In the rows, zero is written as 128.
One turn sends every row of this set to another row. A few are shown first. Where does it send the rows asked after them?
busid: [122 147 118 136 119 130 138 138 122 111 139 146 152 150 116 104 118 104
 113 107  91 102 146 117 119 163 146 141 120 133 147 116 122 109 152]
nisom: [123 156 128 138 136 161 127 142 144 123 132 145 136 142 128 111 126 109
 124 104 110  82 150 129 102 154 154 166 129 153 109 142 117  74 136]
giba: [121 113 132 147 124 149 152 155 144 104 135 120 153 146 128 112 125  94
 125  89 131 116 164 142 128 142 140 125 126 142 115 125 139 109 136]
gal: [131 127 117 129 141 140 138 152 118 142 137 123 121 136 131 111 130 114
 117  85 134  85 142 144  94 150 147 158 130 117 119 125 149 105 141]
pem: [113 119 122 135 128 157 139 132 151 106 133 126 145 118 116 106 130 111
 133  82 103 105 167 138 135 150 139 127 137 121 105 133 122 113 145]
naleb: [135 134 126 139 118 165 135 156 132 122 156 141 130 157 129 106 145 115
 135  89 116 112 128 114 104 163 154 152 132 153 103 153 120  92 143]
moru: [129 141 124 127 142 150 128 147 118 139 114 127 135 128 127 119 132 135
 116  93 132 116 139 125 123 154 149 154 119 129  92 138 116 128 145]
sogil: [123 151 131 134 149 159 122 151 144 127 126 147 136 147 128 112 130 109
 136 105 105  88 135 134 110 153 146 149 120 157 112 139 130  71 143]
zediv: [126 136 124 135 130 143 131 152 109 128 139 135 127 144 132 104 136 103
 116  85 135  90 137 144  84 156 135 164 131 117 123 128 147 103 137]
kasu: [112 144 130 145 121 134 144 129 112 106 124 138 156 149 114 112 118 109
 111 104  94 109 145 123 116 169 135 136 123 147 127 119 119 119 145]
Rokag: [100 134 162 112  99 151 137 157 135 128 141 135 158 145 130  99 139 128
 121  91  95 113 154 120 116 152 154 141 137 145 132 135 132 111 151]
bida: [129 135 127 124 144 147 128 146 119 147 119 123 134 134 133 121 133 138
 119  81 128 101 130 134 112 151 153 138 130 136  94 140 126 127 142]
mepa: [115 151 132 139 117 138 140 141 122 103 130 143 150 145 115 105 126 101
 115 103  91 118 154 111 120 168 135 147 124 146 141 127 117 115 149]
fev: [110 113 158 109 105 159 142 159 125 113 149 126 154 133 123  96 132 125
 122  93  97 109 160 132 111 150 150 157 138 137 140 134 129 109 152]
lan: [132 142 137 116 139 153 125 143 117 139 127 120 150 131 129 121 126 147
 130  88 124 101 132 133 113 163 157 148 126 138  98 146 112 120 144]
rez: [104 115 125 134 129 144 132 143 131 110 129 126 138 116 114 110 128 112
 145  87 102 103 164 135 129 154 133 117 131 118 109 130 131 117 155]
tul: [125 129 127 136 135 141 145 152 123 150 147 121 132 141 128 106 134 116
 123  78 131 100 145 151  94 150 134 169 135 117 119 120 142  99 134]
Gasi: [113 133 161 117 105 150 141 152 132 121 150 131 159 140 124  96 134 116
 125  90  90 119 164 129 118 159 151 157 139 153 140 130 123 106 151]
fov: [134 126 127 138 116 155 125 164 135 126 145 146 123 145 126 108 152 112
 146  94 108 108 129 125 104 166 162 144 123 144 104 148 127  83 151]
nek: [123 104 142 131 135 145 141 153 133 114 127 129 154 148 123 111 125 100
 129  90 129 111 164 155 127 145 142 119 124 143 125 117 139 111 143]

nek goes to naleb
moru goes to busid
Now find these:
lan goes to kasu
bida goes to mepa
sogil goes to giba

One turn sends every row of this set to another row. A few are shown first. Where does it send the rows asked after them?
dilo: [123 101 130 125 137 105 150 131 139 130 128 132 134 121 119 133 118]
rom: [139 111 114 131 130 105 143 133 141 125 117 134 131 133 123 145 116]
Saz: [130 113 113 125 125 160 113 142 147 131 124 127 127 129 104 124 133]
Nud: [149 145 136 139 118 117 135 121 135 128 133 130 135 142 117 133 154]
gogu: [128 125 121 137 135 164 143 121 131 130 132 130 133 125 112 130 157]
ser: [146 143 128 121 132 146 148 129 121 138 130 123 126 120 100 123 129]
lonas: [132 126 118 139 134 164 142 120 131 129 130 131 131 128 114 132 157]
vuzo: [148 145 126 121 131 145 147 133 121 138 128 122 127 120  99 128 131]
tem: [127 124 121 138 136 163 143 125 130 131 132 129 135 123 109 133 160]
nif: [116 122 131 129 144 112 123 130 153 130 132 140 122 115 128 145 116]
vake: [116 123 131 130 144 111 121 135 154 131 132 138 124 114 126 150 118]
Betu: [125 121 132 121 124 123  95 128 117 130 129 130 130 126 124 121 120]
Nedus: [150 146 125 121 130 146 147 131 121 137 128 122 126 122 101 127 129]
ravo: [120 126 126 131 142 110 120 135 154 130 129 138 123 117 127 153 119]
nopo: [126 110 116 122 127 160 115 138 146 130 127 129 126 127 106 119 132]
sede: [127 112 115 124 126 159 113 144 146 132 126 127 127 126 102 123 135]
rup: [136 136 150 132 124 118 141 115 133 130 142 130 137 133 116 118 153]
gub: [129 127 118 139 135 162 140 127 131 131 130 129 135 124 110 137 160]
nev: [130 112 114 124 125 161 114 138 147 130 124 129 125 129 106 121 131]
vivok: [119 119 121 133 124 117 131 117 133 129 121 131 127 124 152 138 153]
ruve: [146 144 128 120 132 145 148 132 120 139 130 122 128 119  99 125 131]
Videb: [120 123 128 130 143 112 123 128 154 128 130 141 121 118 131 147 114]
bik: [132 128 116 140 133 163 141 124 131 129 129 130 133 127 112 136 159]
Kuvo: [148 144 126 121 130 146 148 128 121 136 128 124 126 122 102 124 128]
tuder: [125 105 127 126 137 102 146 144 138 133 126 128 138 118 112 143 123]
gugod: [122 121 135 121 125 122  95 134 117 132 130 128 131 122 120 123 122]
Led: [135 138 149 134 124 115 138 127 132 134 141 126 141 129 109 126 159]
Tuga: [116 119 123 135 125 112 129 132 132 135 122 124 133 117 143 147 161]
Gup: [130 125 127 123 122 123  93 130 118 129 125 130 129 129 124 126 120]
Sirip: [125 110 118 122 127 160 115 141 146 132 128 127 127 125 103 120 133]
pag: [110 115 129 131 128 113 132 127 131 135 126 126 133 114 144 139 159]
Gof: [122 121 118 136 123 114 128 126 133 131 118 128 129 123 149 146 157]
Bero: [125 124 132 122 124 121  92 139 117 133 128 126 133 123 118 129 125]
Tuvag: [133 105 121 127 134 107 148 124 140 125 122 136 130 130 126 133 113]
Semuz: [143 145 141 138 121 114 135 131 133 133 135 126 139 134 110 135 160]
Vanar: [130 126 127 124 122 122  91 137 117 131 125 128 131 127 121 131 123]
Dogid: [145 141 141 135 121 119 139 112 134 126 136 133 133 141 121 122 151]
Tuta: [122 126 125 131 142 111 121 131 155 128 128 139 121 119 130 151 116]
bitis: [112 114 128 130 127 116 134 117 132 131 125 130 129 119 149 134 154]
Mit: [135 110 117 131 132 102 141 145 140 131 119 129 136 126 115 151 123]

lonas goes to bik
Betu goes to Gup
Mit goes to tuder
Now find these:
Led goes to rup
sede goes to Sirip
Kuvo goes to Nedus
Gof goes to Tuga
vake goes to nif

One turn sends every row of this set to another row. A few are shown first. Where does it send the rows asked after them?
tudan: [104 132 144 114  91 121 116 141 122 111 121 120 145 138 130 131 126 115
 117 116 129 139 123 144 130 130 135 106 142]
Paz: [125 149 143 106 115 136 120 130 107 121 125 122 144 131 130 131 136 121
 131 123 141 123 137 122 127 143 137 107 125]
mavol: [114 133 113 101 134 124 147 128 160 114 140 133 106 125 144 138 141 126
 129 121 128 136 119 125 130 112 136 137 147]
nas: [116 127 123 126  83 155 142 130 130 130 119 112 137 128 137 125 129 123
 121 146 155 143 143 142 130 135 151 149 136]
Deve: [120 147 127 125 119 132 146 126 130 148 150 104 132 102 149 139 134 129
 106 100 143 143 142 127 137 122 153 114 139]
Ferip: [110 131 131 101 106 121 116 149 127 115 111 118 142 121 141 123 117 111
 109 111 157 131 135 137 117 143 137 116 132]
zuz: [ 99 123 130  91 125 120 142 139 162 102 126 108 128 128 153 146 147 123
 115 120 142 149 138 139 142 112 137 122 134]
malob: [126 151 143 110 113 135 122 129 105 120 128 122 140 132 132 132 136 121
 132 121 137 124 138 122 130 141 136 106 124]
lelal: [119 131 114 134 105 144 153 133 149 143 144 124 118 121 135 133 130 129
 123 130 132 124 123 133 126 131 152 151 164]
bulan: [111 132 118 125 111 131 159 125 142 141 140 127 120 121 140 135 118 118
 118 142 124 131 118 123 120 123 134 152 150]
Kal: [106 142 141 117 116 128 150 116 129 148 146 107 149 107 133 144 134 124
 115 118 127 150 132 127 131 110 143 109 136]
kesa: [108 128 118 116 112 134 162 124 146 143 135 127 128 113 132 135 119 117
 124 146 134 130 122 123 112 125 137 152 146]
zate: [113 142 126 113  81 125 132 142 125 102 128 119 131 121 134 134 125 120
 125 102 150 139 146 146 128 143 149 107 133]
gik: [105 128 142 105 104 120 111 146 125 116 112 119 148 132 136 125 120 111
 109 117 141 134 124 138 122 134 131 112 138]
Lar: [115 128 114 126 106 146 155 132 153 144 140 125 125 114 127 134 131 128
 129 133 142 122 127 133 117 133 154 150 159]
Lam: [100 121 129  91 123 127 139 142 166 104 125 107 132 126 146 146 153 129
 120 117 148 146 141 144 141 116 146 122 138]
Takim: [112 133 137 113 131 138 133 130 137 159 135 103 155 102 134 134 139 128
 109 111 148 136 132 129 125 120 151 116 144]
Tupa: [129 153 140 112 111 136 123 130 105 118 131 122 136 132 134 132 137 123
 131 118 139 124 140 123 132 143 139 107 125]
gereg: [130 150 139 109 115 139 119 134 108 121 127 121 139 128 133 130 137 124
 130 117 146 120 142 123 128 146 143 109 126]
vefar: [114 138 123 105  96 123 127 147 127 109 118 118 133 115 139 128 119 116
 117 103 162 133 145 141 120 146 146 113 129]
baduz: [109 129 115  93 133 129 149 128 165 115 136 133 117 119 131 140 144 127
 138 125 135 135 121 129 122 112 140 135 145]
duv: [130 152 138 112 113 137 121 133 106 119 130 121 135 130 134 131 137 124
 130 115 143 122 142 123 131 146 142 107 126]
Vofib: [102 125 130  95 124 120 139 141 160 102 129 108 125 131 155 145 148 126
 113 116 139 148 136 140 147 113 138 123 138]
rini: [103 122 129  95 122 127 137 145 166 104 127 107 128 129 149 145 154 130
 117 113 146 144 140 145 145 116 146 122 142]
bogod: [108 139 137 118  80 123 127 139 123 103 129 120 137 132 128 135 129 120
 125 108 133 142 135 147 134 135 144 103 139]
napud: [128 148 141 107 116 139 118 133 108 122 125 122 143 129 130 130 137 123
 131 120 145 120 139 122 126 145 139 109 125]
tabit: [114 127 126 123  89 148 141 128 125 130 116 113 138 130 144 124 121 117
 113 152 150 146 138 134 127 131 139 151 130]
ven: [115 127 127 129  87 147 138 129 124 130 119 113 134 136 146 124 123 117
 111 150 143 146 134 135 134 129 139 151 134]
Ritu: [116 130 113 105 134 130 142 133 163 115 141 132 106 126 142 136 146 130
 129 116 130 132 118 129 132 114 141 137 153]
natek: [106 135 144 112 125 133 139 122 134 156 137 106 159 106 129 139 138 125
 114 120 135 143 129 128 124 113 146 111 140]
Sapog: [115 127 124 121  87 151 143 129 129 130 115 113 139 126 138 125 125 119
 119 150 156 145 142 137 126 134 146 149 130]
sepu: [110 127 115 117 110 142 160 128 151 145 135 126 131 110 125 135 125 124
 129 142 142 125 126 129 110 130 147 150 151]
pazu: [113 149 133 123 113 127 153 118 126 144 151 106 136 105 144 144 133 127
 112 107 131 150 139 127 136 115 147 110 135]
bub: [110 132 115  95 134 124 150 126 162 114 138 134 112 121 138 139 140 124
 133 125 131 137 120 125 125 111 135 136 143]
rodo: [ 98 122 130  88 124 123 142 140 164 103 125 108 132 126 147 146 150 125
 118 120 146 148 140 141 139 114 140 122 134]
mag: [116 129 113 102 134 134 140 134 167 117 139 132 111 125 136 136 150 132
 134 117 134 130 120 132 129 116 146 136 155]
sesor: [118 128 127 133  84 151 137 130 125 129 122 113 132 137 144 124 127 122
 112 146 142 145 136 139 137 131 144 149 139]
muna: [103 124 130  98 123 124 137 143 162 103 129 107 124 132 154 144 153 129
 114 113 142 146 138 142 148 114 143 122 141]
domu: [116 132 117 133 107 136 155 129 143 141 144 126 115 124 142 134 124 124
 118 134 123 128 119 127 128 126 142 151 158]
benok: [112 127 115  97 133 134 144 131 168 117 136 133 117 121 130 138 148 130
 138 122 137 131 121 132 124 116 145 136 151]
lolaz: [119 139 129 119 128 137 136 133 135 156 141 103 141 101 145 134 136 130
 105 101 151 135 139 129 130 125 156 118 144]
kelo: [118 127 125 133  81 155 138 131 127 128 122 112 134 134 139 125 130 124
 117 144 148 143 139 142 136 134 150 148 140]

domu goes to lelal
zuz goes to Vofib
Now find these:
duv goes to gereg
bub goes to mavol
natek goes to Kal
tabit goes to ven
tudan goes to bogod

One turn sends every row of this set to another row. A few are shown first. Where does it send the rows asked after them?
Gep: [132 100 136 135 121 125 122 127 141 128 131 101 128 125 136 127 118 100
 122 129 124 140 160 111 134]
nusi: [130 131 143 134 134 117 130 112 156 114 134 120 145 110 121 142 113 128
 106 123 127 140 132 108 134]
tefad: [120 125 153 121 136 138 112 132 163 117 131 130 146 104 125 124 126 123
 115 125 124 161 143 136 135]
dulaz: [124 129 142 124 132 123 104 119 150 105 105 126 134 113 110 123 125 115
 137 135 134 150 135 129 120]
Zutu: [129 132 137 143 122 113 147 134 141 121 141 118 148 138 122 109 120  98
 146 139 115 135 123 129 134]
dizo: [140 114 156 125 140 112 126 132 121 124 118 131 119 129 127 118 113 110
 138 119 128  94 134 124 131]
nesuf: [134 112 171 128 144 114 132 138 137 133 114 162 148 120 119 108 133 123
 124 118 127 143 142 126 127]
Rabap: [126 138 148 145 150 126 144 136 128 144 141 115 151 126 116 115 107 114
 145 118 124 143 139 139 139]
togul: [136 118 159 142 132 103 121 119 133 116 105 153 160 124 125 109 131 117
 117 123 111 138 128 133 123]
geda: [149 117 151 135 132 119 120 139 116 132 106 139 155 133 150 102 107 109
 127 112 132 130 146 117 126]
fozu: [128 146 146 122 133 155 116 130 127 120 129 115 140 140 117 127 105 129
 116 121 127 124 125 117 132]
kiku: [136 118 150 145 128 106 117 126 133 124 136 140 138 116 123 123 125 107
 124 106 100 103 148 133 134]
danar: [113 134 134 116 113 136 125 131 135 111 131 114 145 139 139 119 110 104
 131 123 117 145 156 127 124]
nareg: [124 118 136 130 160 132 122 152 160 109 131 122 157 117 135 124 134 119
 130 128 129 116 137 130 132]
pifun: [128 115 153 127 134 143 105 132 137 128 122 122 118 130  95 122 131 107
 129 135 113 139 143 134 134]
buga: [121 133 148 136 127 147 120 133 133 134 121 111 134 132 141 116  99 118
 136 123 139 160 135 116 128]
Gosuk: [139 112 134 145 141 125 105 154 156 123 112 113 152 113 114 113 110 116
 131 133 133 121 129 138 120]
fipef: [127 113 150 128 123 131 131 137 119 128 121 140 162 144 150  97 129 121
 116 116 129 123 140 125 119]
mog: [125 115 160 141 137 118 127 130 141 149 128 144 128 129 118 120 123 120
 122 115 138 110 108 119 134]
bogis: [125 103 160 141 121 123 123 134 136 138 138 121 152 119 136 113 117 124
 110 104 114 107 123 125 146]

danar goes to tefad
nesuf goes to geda
pifun goes to Gep
Now find these:
Rabap goes to Gosuk
kiku goes to bogis

One turn sends every row of this set to another row. A few are shown first. Where does it send the rows asked after them?
Meke: [146 119 141 104 110 117 142 125 129 151 114 121 117 140 123 123 116 135
 131 121 133 114 119 135 123 131 114 101]
fika: [128 110 142 115 116 118 140 128 126 134 100 111 112 139 146 125 111 133
 134 125 126 110 118 131 131 134 111  97]
tev: [122 130 116 133 119 135  98 145 128 139 125 140 128 127 116 121 110 133
 123 129 130 153 122 118 113 129 130 133]
tesas: [125 132 104 124 126 127 115 125 121 162 135 133 141 149 114 118 117 119
 122 161 120 128 132 125 143 130 138 106]
leter: [134 134  97 147 124 126 126 131 115 138 136 129 144 142 125 123 117 125
 118 160 119 135 123 124 135 142 155 126]
Delo: [145 115 145 125 110 122 151 132 125 132 120  98 119 138 139 128 117 139
 132 125 132 119 108 136 123 138 123 114]
tufif: [159 123 128 123 110 122 158 121 130 129 107 133 130 133 146 132 120 134
 127 129 131 111 118 136 127 130 128 113]
Kufaf: [117 133 107 134 117 114 108 139 108 145 131 127 126 140 109 115 107 130
 120 146 116 143 130 117 127 152 144 118]
lipi: [107 126 110 110 140 147 128 118 118 133 151 117 137 117 123 111 130 143
 126 137 118 118 121 133 144 136 136 123]
rol: [112 131 112 112 131 143 129 120 114 129 153 121 138 111 121 113 128 148
 125 134 116 125 124 133 139 141 139 130]
bave: [ 95 124 106 115 141 140 122 120 113 119 133 125 131 113 133 112 124 142
 126 134 112 119 124 125 143 144 136 121]
Logu: [132 114 136 108 116 114 135 125 128 142  96 127 111 139 134 122 112 131
 131 119 128 109 122 129 126 134 111  94]
mir: [118 128 109 125 126 140 100 134 135 144 114 156 136 127 129 123 112 125
 125 137 128 139 132 118 127 115 124 119]
Nukit: [148 112 124 126 124 128 153 121 132 129 101 121 126 142 150 128 122 127
 128 132 135 102 109 134 132 130 126 106]
Fikis: [ 96 122 110 112 144 144 121 121 116 129 142 115 131 118 126 109 127 142
 127 135 116 117 120 128 143 140 133 118]
fepab: [142 111 138 124 118 127 152 125 131 133 110 106 124 142 152 129 119 131
 133 134 132 107 111 136 134 129 120 103]
peguk: [123 128  93 149 132 126 121 131 114 132 124 128 138 144 133 120 116 119
 118 160 118 129 122 119 138 145 152 119]
Meru: [136 128 107 142 127 149 113 138 135 135 132 137 143 130 128 127 120 128
 121 141 136 145 115 124 121 119 139 137]
vif: [134 115 139 127 109 113 145 133 120 119  99 115 114 132 152 130 109 138
 131 122 124 118 117 129 125 144 121 109]
tuki: [113 127 107 134 129 119 106 139 111 148 132 114 124 148 109 112 110 125
 121 149 120 137 121 116 130 149 143 113]
vulu: [120 122 101 146 135 147 106 139 133 126 112 141 136 131 141 125 115 122
 122 140 131 137 116 116 125 123 136 129]
duso: [118 132 100 125 124 120 112 125 117 153 122 145 137 143 122 118 112 119
 121 159 114 127 138 121 143 133 138 104]
Zoko: [111 118 113 136 137 143  94 146 131 140 121 124 124 136 120 117 112 126
 125 132 134 143 113 114 118 126 128 124]
fug: [147 121 139 121 103 117 154 124 126 127 106 128 126 129 152 134 114 138
 131 129 124 116 123 136 130 132 121 110]
Tiro: [142 118 133 129 110 111 143 135 119 119 102 119 111 132 137 126 110 140
 127 115 129 121 113 127 114 151 127 116]
kof: [145 121 148 111 101 116 148 128 126 142 117 116 119 134 135 128 113 140
 133 125 128 120 122 138 126 132 115 107]
fem: [106 133 112 108 127 137 125 120 112 127 144 132 135 107 122 114 124 149
 125 131 112 126 132 130 139 143 136 127]
Vudaz: [124 123 112 124 134 150 102 135 139 155 129 137 138 138 121 121 119 122
 125 142 136 136 120 123 128 109 125 120]
Ret: [146 112 135 128 118 120 145 135 123 128 113 101 112 142 131 123 117 137
 127 118 137 118 102 130 116 146 128 115]
rine: [100 130 107 110 133 138 124 117 113 122 135 136 135 107 132 113 123 144
 125 133 109 120 132 128 143 143 135 122]

fem goes to rol
Delo goes to fepab
Now find these:
Nukit goes to Logu
Vudaz goes to Zoko
tuki goes to peguk

One turn sends every row of this set to another row. A few are shown first. Where does it send the rows asked after them?
vas: [129 137 127 116 133 129 121 123 112 110 110  99 132 140 124 107 110]
Miguf: [142 122 117 118 133 125 137 113 106 119 128 110 123 151 126 122 121]
muk: [128 108 139 107 124 116 138 123 102 129 118  93 127 129 124 122 122]
dibok: [125 130 123 102 119 127 139 126 118 129 127 166 134 130 108 114 104]
kod: [134 103 143 103 121 117 139 121 105 124 123  98 129 129 116 139 127]
Surep: [139 115 161 105 123 145 129 128 125 114 111 103 118 120 124 122 110]
bulip: [120 135 129  97 119 128 134 129 122 124 120 164 139 126 106 115 101]
Pobot: [146 104 150 110 124 141 142 121 117 125 124 108 109 130 131 125 117]
tes: [133 135 141 105 127 133 116 123 122  94 111 106 140 135 106 134 113]
vit: [124 114 147 103 123 119 129 128 108 121 111  89 133 122 118 122 117]
sigog: [124 131 128  97 118 128 137 126 122 125 125 167 137 128 106 121 104]
Lepi: [146 107 159 104 121 144 136 123 124 115 120 109 115 125 121 136 116]
zurom: [125 132 128  98 117 128 136 127 121 124 126 166 136 128 103 120 105]
sez: [122 135 129  98 117 129 132 130 121 124 121 163 138 126 104 114 102]
Febup: [121 134 124 101 119 128 134 129 118 128 122 163 135 128 109 108 101]
nizuf: [123 131 124 100 120 126 140 126 119 129 126 166 134 130 110 115 103]
sipi: [120 134 125 100 120 127 137 128 120 128 121 163 136 128 111 110 101]
Lakot: [129 110 152  98 120 120 130 126 111 116 115  95 134 123 110 139 122]
Dal: [138 112 152 111 125 142 135 125 118 123 114 102 113 125 133 112 111]
ras: [146 121 132 107 126 129 132 114 116 103 129 116 131 147 109 149 125]

sez goes to Febup
sipi goes to nizuf
Now find these:
Pobot goes to Lepi
ras goes to tes
vit goes to muk

